.11; .18; .17; .27; -.32; .10 = H
-.01; -.01; .01; -.02; -.02; .01 = X
-.25; -.04; .39; .42; -.87; .01 = V
.25; .19; .17; -.40; .38; .23 = N
where: .19  N, 2
rev: -.87; .42; .39; -.04; -.25  V
where: .38  N, 5

-.32; -.28; -.77; .33; -.82; -.28; -.52; .20; .50; .81; .42; -.27; -.43; -.72; .18; .53; .74; .86; -.36; .57; -.85; -.04; .39; .35; -.69; .50; .72; -.74; .38; .00; -.31; -.79; -.17; .15; -.16; .00; .88; -.13; -.89; .17; .17; .13; .92; -.34; -.12; -.90; -.40; .71; -.66; -.47; .06; .51; -.88; -.51; -.49; .78; -.11; .34; .75; .96; .71; .13 : C
-.83; -.36; -.77; .89; -.12; -.80; -.28; .92; -.65; -.77; .34; -.42; -.38; .73; .77; -.74; .35; .89; -.95; -.71; -.79; .28; -.37; .80; -.61; -.18; -.53; .52; .23; .20; -.28; -.07; .75; .37; .70; -.06; .06; -.67; .80; .33; -.72; .49; -.50; -.44; .31; .43; -.86; -.44; -.81; .09; -.37; -.52; .26; -.68; -.53; .28; -.85; -.23; .64; -.72; -.19; -.30 : Z
-.74; -.56; -.12; -.46; .22; -.05; .23; -.45; -.40; .16; -.96; -.20; .62; .89; .28; -.62; .10; -.06; .11; -.62; -.01; -.74; .46; .52; -.51; .09; -.59; .00; .16; -.13; .09; -.13; -.43; .61; -.57; .30; .70; .51; -.24; -.32; .69; .66; -.77; .06; -.23; -.76; -.34; -.04; -.10; .81; -.41; -.67; -.21; -.06; .65; .41; .17; .22; -.87; -.85; -.47; .17 : Y
-.33; -.45; -.16; -.14; .69; -.92; -.52; .94; .23; .66; .09; -.22; -.24; -.50; -.42; -.41; .23; -.24; -.25; -.75; -.24; .44; .02; -.15; -.63; -.26; .91; .32; .71; -.45; -.20; -.74; -.74; .62; -.14; -.23; -.45; .51; .13; .56; -.36; -.89; -.47; .84; .78; -.75; .75; .32; -.73; -.68; -.73; -.58; -.76; -.25; -.86; .70; -.18; .32; .30; .26; .90; -.02 : F
.78; .53; -.32; .78; .05; -.28; .30; .00; .90; -.79; .52; -.92; .78; -.51; -.90; .68; .06; -.64; .04; -.59; .88; .32; .64; -.65; .10; -.44; -.62; -.33; .38; -.69; .41; .35; -.71; .11; .59; .65; -.10; .49; -.96; -.35; .74; -.05; .47; .53; -.69; .21; -.09; -.66; -.90; -.28; -.16; -.77; .84; -.81; -.88; .42; .83; -.87; .88; .95; .81; -.47 : G
-.43; .16; -.32; -.20; -.47; -.59; -.62; .09; -.05; -.62; -.74; .22; .52; -.46; .62; -.67; -.34; .10; .46; -.06; .30; .00; -.45; -.06; -.51; -.56; .16; -.04; -.74; -.20; .61; .65; .22; .51; -.57; .69; -.87; -.24; -.10; .28; -.77; -.23; .89; .81; .09; .23; .66; -.40; -.13; -.41; -.01; .17; .11; -.96; .17; .41; -.13; -.85; -.12; -.76; .06; .70 : T
order: .17; -.74; -.56; -.12; -.46; .22; -.05; .23; -.45; -.40; .16; -.96; -.20; .62; .89; .28; -.62; .10; -.06; .11; -.62; -.01; -.74; .46; .52; -.51; .09; -.59; .00; .16; -.13; .09; -.13; -.43; .61; -.57; .30; .70; .51; -.24; -.32; .69; .66; -.77; .06; -.23; -.76; -.34; -.04; -.10; .81; -.41; -.67; -.21; -.06; .65; .41; .17; .22; -.87; -.85; -.47  Y
find: -.43; .16; -.31; -.20; -.47; -.58; -.62; .09; -.06; -.60; -.72; .21; .52; -.45; .60; -.66; -.35; .08; .46; -.06; .30; .00; -.46; -.04; -.51; -.55; .19; -.02; -.75; -.20; .60; .66; .21; .50; -.55; .70; -.86; -.24; -.09; .29; -.78; -.23; .89; .81; .09; .23; .65; -.40; -.12; -.40; .01; .19; .12; -.97; .16; .41; -.12; -.85; -.10; -.78; .05; .70  T

-.02; -.08; -.10; -.11; -.09; -.10; -.11; -.08; -.10; -.08; -.10; -.03; -.11; -.09; -.11; -.08; -.09; -.11; -.11 : P
.16; .25; .11; -.29; .26; -.17; -.32; .26; -.06; .21; -.29; .03; -.34; .24; .04; .25; .22; -.33; -.31 : B
-.02; -.02; -.04; -.04; -.03; -.03; -.03; -.03; -.01; -.03; -.04; -.03; -.03; -.03; -.03; -.03; -.04; -.03; -.02 : E
.00; -.03; -.03; -.02; -.03; -.02; -.03; -.03; -.02; -.03; -.02; -.01; -.03; -.03; -.03; -.03; -.03; -.03; -.04 : K
-.58; .22; .52; .27; .16; .52; .19; .24; .53; .37; .28; -.68; .08; .18; .55; .26; .26; .15; -.55 : R
-.01; -.03; -.02; -.02; -.03; -.02; -.03; -.02; -.01; -.03; -.02; -.02; -.03; -.03; -.03; -.03; -.03; -.03; -.04 : D
-.04; -.07; -.07; -.04; -.07; -.05; -.03; -.07; -.06; -.07; -.04; -.03; -.02; -.07; -.07; -.07; -.07; -.03; -.01 : J
-.01; -.02; -.03; -.05; -.02; -.03; -.06; -.02; -.02; -.02; -.05; -.02; -.06; -.03; -.03; -.02; -.03; -.06; -.08 : W
-.10; .76; .71; -.30; .75; .10; -.41; .78; .30; .80; -.30; -.42; -.53; .76; .58; .79; .77; -.46; -.89 : L
-.13; -.06; .01; .05; -.06; .05; .05; -.06; .00; -.03; .05; -.11; .04; -.05; .02; -.05; -.03; .05; -.02 : A
-.03; -.05; -.04; -.06; -.05; -.05; -.07; -.04; -.07; -.03; -.06; -.03; -.08; -.05; -.05; -.04; -.05; -.08; -.11 : S
-.01; -.03; -.04; -.04; -.03; -.04; -.05; -.03; -.05; -.03; -.04; -.01; -.05; -.03; -.04; -.03; -.04; -.05; -.04 : U
rev: -.03; -.03; -.04; -.03; -.01; -.03; -.03; -.03; -.03; -.04; -.04; -.02  E
order: .04; -.05; .02; -.05; -.03; .05; -.02; -.13; -.06; .01; .05; -.06; .05; .05; -.06; .00; -.03; .05; -.11  A

